Each path below is one point turned by a fixed rotation once a step. After each direction that follows a path, write how fast that rotation turns it, in degrees each step (0 if it stays still).
Each turn is a multiple of 5 degrees from 10 to 175, or 0.
Each row of a path follows its step; steps can be skipped.
Rotation 1:
step 1: [  8  14 -33 -13 -10  11  37  11 -14  -6 -12  -1  36  18 -32  28 -23   7
   6  39 -13  13 -29 -32 -39  -8   4  14  -4 -21  41   9  11 -20  -7 -11
 -23   9   2  -5  -5 -12  28   4  -9 -14   0   9  15  -9 -11  17  25   6
  15 -47 -27  14   0 -22   8  -2 -12 -16]
step 11: [ 22 -41   7  -2   4 -12  26  24  26 -20   7  30 -25 -25  -2   6  36 -19
  11  23  14  13   4 -21  23 -10 -48  16  33  13  -5   6 -16 -12   5  -2
  -1  15 -10   4   7 -31  18 -12   4  22   3   8  -3 -27  -7 -34   8  23
  34 -12  -2   8   1  31   9   4  35  -1]
step 16: [-15  -5  18 -19  27  44   9  28 -28 -19  14  -1  13   4 -23  -1  -2  -1
  12  -3 -31   6  -1 -10  19  -2 -19 -18  26   5   9 -17 -17   1  36   7
 -14  20  -2  29 -48   8   2  -9 -19 -26 -25  -1  14  30  15 -12  46  -8
  11 -40   4  -8 -13  -5 -25  -2 -14 -11]
step 17: [ -5 -26  -4 -34 -19   2  27  34  -5 -11 -25  -4  14   3  22 -28   0  -4
   6  34  -4 -13 -34   8 -17 -15   7  23  15 -30   9  28 -10 -13   2   0
 -11  43  22   1 -30   3 -16 -20   7  29 -19   0 -17  -7  11  -5   1 -20
  59  -2 -29 -23 -12  15   0  -3   4  -3]
step 20: [ 10 -21 -29  -2 -13  10  22   6 -16  12  -6  47  11  -7  28  30  22   8
  13  36  18  14   9   1  32  -9 -22   7  -8 -24   4 -16 -12 -20  -9  -6
 -28  28 -11   2 -29  14  10  -4   1   2  -5  13  26   4 -26  28  35  52
  -3 -24 -11  -7   2  -9  -2  16  11  31]
step 21: [ 32 -14  27  12 -10   3   3  -4  -1  14 -21  13 -10  22  -4  10  16  -5
 -33 -25   5  -8  -9  42  11   5 -17  -4 -19 -17   8  -5  39   0   7   4
 -41  19  30   1  -8   5 -52  -1 -25  11  -3 -23   7 -13  19  -4   1  21
  29 -22  20 -39 -16   3   3  16 -22  28]
step 27: [  0 -24   6  20   7   4   4  27  24 -30   0  31 -10  -2 -22  11  10   3
 -28   4   3   5  31  32   8  32 -26 -41  11  -3  14 -12  12 -12 -31  29
 -31   2   6  -8  21   2  12 -20 -24  -9  25 -25   6 -26  -6   1   3 -28
  24 -25  -2  11 -15  24 -21   0  -8 -42]
Directions:
[-3  7  2 -3  2  1  2 11 -8 -3 -3  1 -4  3 -5 -2  8  2 -2 -2 -8  8 -2 -4
  0 -1 -2  4  4 -7 -4 -9  0  6  4 -4 -3  5  0 13  8 -1  5  2  3  0  8  3
  0 -3 -3 -3 -5 14 -7 -1  1 -3  4  0  3  7  3  5]
80
[ -1   0  -3   5   1   1   4  -2   2   4   0  -3  -2   9   1  -2  -4  -3
  -2  -7  15  -4   0  -6  -6  -2 -10  10   0   4 -10   5  -8  -6   0   5
   4  -4   6   9  12  -1   1  -3  -6   5  -2   1  -1   0   0  -8   0   2
  -3   1   6   1  -2   1 -11  -2   2   0]
95
[ -6  -4  -4   2  -3  -3   7   0   1   8   7   0   5   7  -1   4  -1  -3
 -11  -1  -5   3  12  -3   0   1  -3   2  -4   0   4   8  -1   8   8   1
   5   2   8  -4   0  -3   1   2   7  -4  15  -5  -3   4  -4   5  -2   0
  -2  -3  -4  -4   2   5   2 -10  -1  -2]
10
[  3   3  -8  -8   1  -4   3   1  -4   6   0   1   7  -9   2   4   9  -3
  -6   9   0  -5  -3   5   7  -3   3   6  12   0   1   1  -5  -4  -7   2
  -3   2   8  -3  -2  -4  -1  -2  -3   3   3  -2   5   1   1  -5  -9  -2
 -11  10  -1   4   6  -3  -3  -6   4  -2]
160
[  3  -4   1 -12   5   0  13  -2  -6  -1   3  -2  -7   2  -1  -4  -3   5
  -5  -3   2   8  -2   3  -7  -8  -4   1   5   2   6   0   7   4  -5   5
  13   2   0   1  -3   6  -5   1   5  -9  -6   2   2   1   7   3   3  -3
  -5   6   6  -2   2  -7   2   1  -3  -2]
45
[  4  -1   4   3   0   0  -3   2   0  -1   7   1 -10  -2  -3  -1  10   2
  -2   5   8   5   5  -7  12   0   1   3  -7   6   4   0  -8  -8   7  -4
  -2  -3   2   8 -10   9   3   0  -1  -1  -6  -4  -2   3   4   2   0   1
  -1   3  -3 -12   6  -5   1  -4   3  -1]
85
[-7  7  0 -4  3  3  1  3 10 -9 -4  3  3  2  6  8 -8 -5 -2  4  1 -1  6  3
  2 -3 -7  4  2 11  7 -5 -4  4 -2  2 -3 -2 -3  8 -8 -2  1  2  6  2 -1  7
 -5 -4  1 -2 -2 -5  2  8  2 -3  4 12 -1  4 -5  7]
130
Rotation 2:
step 2: [-21  -1 -24  31  -3  23 -16  -1 -12  -2   3  12  -3   7 -35 -21 -25   4
 -13  10   1 -12 -24 -18  37  24  35  -2 -14  22 -40   1  12  15  24 -10
  19  -4   2 -19  22   1  -5   8 -28  -1  10   1  -2  28 -12 -19 -13  22
  -1  26 -14 -13  -7  14   7 -16 -16  45]
step 3: [ 12   7  -6  33 -25  12  -5 -14  -8  -1  -2   8  -1   0   5  -7   0 -26
  -5 -10   5  17 -36 -11  14  12  20  -3   9 -28 -47   6  21  13  18   4
   1  12 -11  11  34  41 -12  -3 -21  -3  10   4 -13   7   8 -11 -17 -33
 -24  19  38 -42 -22  -7   8  -8  11  29]
step 8: [ -2  24 -29  11 -27   3   4  -9  -9  10 -18   2  17 -39 -19  -1  19 -17
  11  29  23   4   8  14  27  -6   2 -17  -2  28 -37  22  16  28   1  -5
   7 -36  -7  22  -2  38   4 -12 -27  28   3  -1 -30 -10  -7   7  14   2
  30  -5  -7   3  22  -1  18  -5  17  23]
step 12: [ 33  25  17  30 -20   5  20  37  11  12 -10 -19 -12 -10 -25   1   3 -28
  -9 -16  -8   8 -26 -25   8 -19   1   5 -14   8 -14  15  -4  22  -7 -12
  15   8   5  -8  21  32  -6  17 -23  -6  -5   1  -6  20  -9  -7 -10 -30
  -7  29  21 -46 -25  15  18   5 -21  28]
step 13: [ -6  30  37   8 -38   0  -6  17  -6 -25  17  -6  14  -9 -23 -19 -12   1
  14  -2   8 -13  12 -28 -14 -32 -11 -26  11  10 -18  -7  16   4  -4 -18
 -12 -18  -9 -28  30  31  12   8  -4   8 -20  -8  -1  -3  15 -10   0 -30
 -25  14  10 -24  20   2  22  13  19  46]
step 20: [ 14  -8  29  25  -2   1 -22   6 -28 -11 -22   3  -7   4 -24   2 -12  -2
 -18  14 -13   4 -24   7  29  10 -26   5 -18   6  -6  -2  10  18 -42 -27
  -9   0 -30  -5  43  32  29 -28 -23   5  -3   1 -22 -12  13 -17  -7 -16
  -6 -16  -8 -36  12 -20   5  -7 -17  24]
step 21: [ 23  21  20  30 -23   8   4  27  12  -5  -5 -28  -7 -14 -16   5   6   4
  -4 -26 -40  40  -1  -4  11 -20 -17 -14   5  13   4 -15 -32   7  -8  -6
  -2   4  14   5  12   9  36 -26 -32   2   8 -19   1  20  18  12 -21 -34
   3   8   2 -31  -1 -21   9   6 -26  31]
Directions:
[  4 -14   5   6   0   0  -7  -6   2  -4   2  -5  -6   5  -3  -7   2   3
   0   7 -12  -1  -2  -2   0   0   0   7  -3  -2   6  -3  -8  -1   0   7
 -10   1  10  -1  -4  -4  -5  -7  -1   2   5  -1  -4   2   3   0  -6  -1
  -4  -8  -4   2   6 -10  -1   1   1  -3]
10
[  1  -7  -5  -5  -2   0   4   4   9   2  -9  11  -3   3  -3   2  -5   7
   2   0   4   8   0   3  -6   1   2   0   4  -3   5  -5   3   2  -9  -1
   4  -5  -4  -5   4   3   4  -9   1  -7   6 -10  -5   0  13  -3   2   3
   3  -1  -3  -5  -4  -9  -2   1   1  -7]
70
[ -2   0  -9   1   0  -4  -1  -5   8  14  -1  -3   1   5   0   5  -1  -4
  10  -2  -1  -4   4  -4   4   2   1  -7  -6  -2   2   0  -4  -5  -2  -6
  -5  -2  -5   1  -5   6  -4   4   3   8   2   3  -4  -9  -3   5  -1  -7
 -10  -1  -4 -12  -3  -6   2  -1   5  -1]
155
[  0  -6   6  -7   1  -4   2   3  -1   6   1   2   5  -3   9   1  -2   3
  -9   6   0   4   5   3   9  -3  -6   8  -3   7  -1   7  -5  -3  -1   2
   5   1   3   8   0   5   2   5  -6   4   9   2   2 -14   6   4   9   3
   6  -1  -2   3   2  -6  -3  -1   4   1]
35
[ -6  -2   6   0  -1  -2  -9   1  -3  -5 -10  -3   9  10   5   2  -7  -9
   4   7   4  -6  -4   8  -2   1  -8  -3  -4   0   3  -4   4   5   3  -5
   4  -3   2   1   1   0   7  -3  -3   9  -6  -7   6   0   0  -4   3   0
  -7  -7  -8   3  -1   3  -3   6   5  -5]
115
[  9  -8   2  -6  -4   2  -3   2   9   1   0  -3  -2   1   4  -2 -10   3
  -4  -2   5   4   3  -9  -5   1   3  -3  -9   2   4  10   1   2  -3   3
  -4 -10  -2   0   3   0  -3   1   0   5   0  -2   2   8  -1   4   7   5
 -12  -2   9   4   1  11   0  -4   0   5]
25
Rotation 3:
step 5: [-23 -13  -4  19 -18   2  41 -13  30   6   6 -29  20  -2  19  17   0  -5
 -15  18 -16  21  15  38 -32  -9   4  15  10   0   3  -7 -27 -36   3  -8
 -10 -10  -9   2  31  12 -12 -20  32  34 -10  -9 -18  11  36   9  -6 -19
 -19 -15  -5  19  19 -20  40  22  19   1]
step 12: [ -1  -3   0  33  -1  -1   7   5  -2 -17  -9   2   2   2 -14  17 -32  20
  -6 -15  -6  -3 -22  -6  -8  -3  17  19  39   4  17  13  -3  47   6  26
  27 -23 -24 -23   7   8 -26  17  27  -9  -8   8  39 -24  10   6  33  23
   7  -5 -18 -15  13  23  59 -19   2 -14]
step 16: [  6  11 -11 -24   7  12 -25   5 -33 -18  24  -7 -14  -3 -16   8  20  -3
  10  -5  -2 -32 -16  15 -16  17 -18   5  31  -9  12 -11   3   5   3  24
   5  -6 -14 -22  -3  31   0  26 -11 -19 -15   8  13 -23 -40 -31  22 -33
 -39  31  -6   5  -7  37  14  26  15  35]
step 20: [ -7   5 -12 -24  -1   2   3  16   0 -12  13   6  28   0  24  19 -14  12
 -61  16  23  -6 -12  18  25  44  -1   8 -27  12   1  21   2   3  -2   4
   0  -2 -12 -11  10 -12  30  43 -20 -51  -7   0  30  -5  -5   8  -4 -11
  -5  35   3 -29 -29  12 -12  -9   5 -16]
step 21: [-12  39   8 -33 -10  -4 -15   8 -11   1 -25  -2 -23  -8 -48  -4 -26  34
  15  34 -10  -5 -13  -7 -28 -23 -18 -12   5 -20 -25 -15 -11  -6 -26  30
  13  -3   0   0  25  27 -36  -9  19   2   6 -30  -1  20 -21  11 -12 -17
  20  19  -9  -1  -4   7  13  28  16 -22]
step 23: [ 21  -6  15   9   5   3   0  14  11  47  31  20 -15  21  23  -7  34 -16
 -16  16  63  -2  -8   0  -3 -17 -45  -9  -6  -9   9  14 -23 -18  30 -10
 -38 -15  -9  26   6  -2  -1  -5  15   0  15   5 -14   2   4   7   8 -14
 -38  15  -9  -3  10  10   0 -33   3  12]
step 29: [ 16  27 -20   0  12   2   3  20 -11 -29  17 -20 -66  19  15 -34  -3  25
  20   9  10  10 -20  11  20   0  13  -5  -2 -11  18  22 -35 -29  -2 -15
  17  12 -24   8  -7  10  -5  14 -30 -26  29 -16   4  20   2 -11  35  13
  -4  -9  23 -18   4  28  -7  -6  -2   6]
Directions:
[ 1  7  2 -1 -8  1 -5 -1  0 -1 -8 -2 -9  4  2 -1  4 -1 -3 -9  3 10 -2  3
 -3 -9 -6 -3 -6  4  0  1  5  5 -1  3 -1  9  5  2  4  2 -4  7 -7 -5 -2  1
  2 11 11 -2  7 -3  5  5 -6  5  4  5  9  3 -1  0]
130
[ -2  -7  10  -1  -3   7   3  15   5   5  -1  -5  -4   5   6   4  -5  -2
   0   1   4  -6  -2  -2   6  10  -2   0  -4  10  -3  -2 -10  -6   4   3
  -2   1  -7   4  -5   0   3  -1   1  -6   2  -3   2   3   6  -1   8   3
   2  -4  -9  -5   0  -6   2   1  -1  -4]
125
[  1 -12  -4   1   7   4 -10   3   5   4  -6   2   6   3   3   4   8   1
  -1  -7   5   3   6   1   3  -3  -1  -7   4   8  12  -2   2   2   7   2
  -4  -5   3   6   0  -2  -4  -1   3   2   1  -3  10  -6  -6  -1  -1  -3
  -6   2   4  -7   3   3   9  -1  -7   0]
95
[ -4  -1   4   4  -7  -1   2   0   3  -3   2   2   5   1   5   1  -2   9
  -4   1   6   8   2   2   2   7  -6  -7   1   3   6  -6  -1  -7 -11   7
   4   2   2   0   8 -11  -2  -5   8  -8   6   2 -11   5  -1   3  -2   3
  -2   5   6   1   6   7  -4  -1   5   5]
115
[  7  -2  -4  -8   9   2   6   2   8  -4  -2   2  -8   4 -13   1   1   2
   0  -2   1   2  -3   5  -6   7   8  -1   1   7   5  -5   2  -7   0   6
   2  -2  -7  -6   9   4  -9   4  -4   0  -3  -4  -1   3   0   4  -7   8
   5  -2   0   6   0  -4   1  -2   0   2]
85
[ -2  -4  -6   3  -3  -3  -6  -6  13  -7  -1  -5   1   5   3  -7  -4   3
   3   1   6   0  -1  -1   3   4  11   7 -12   5   7   7  -3   1   5  -3
   3   6   5  -3   0  -3   1   1  -6   1  -2  -3   1  -2   1  -4   3   0
   4   6   3  -3   1   3 -16   5  -6  -1]
155
[  0   3   7   0  -8  -6   6   4   1  -4   3  -1   8   9  -1  -1  -8   0
  -4   2  -5   2   6  -2   1  -1   3   3  -6  -4   4  -6  12   0   5  -5
   2 -11   6   4  -1  -4  -3   9   2  -4   4  -7  13   2  -3   6   0   4
  -3  -2  -4   6   4  -6   0   5   3   2]
55
[ 4 -1 -2 -6 -3 -6  0  7  1 -3 -1  1  1 -6  9 -6  3  4 -9  5 -1 -7  3  9
  1  0  1 -1 -5  8 -3  0  9 -5  2 -2  6  0  1 -8 -1 -5  6 -5  6  8 -8  2
 -2 -6  1 -4 -1 -4  9 -1 -4  4 -2 -1 11  5 -3  8]
175
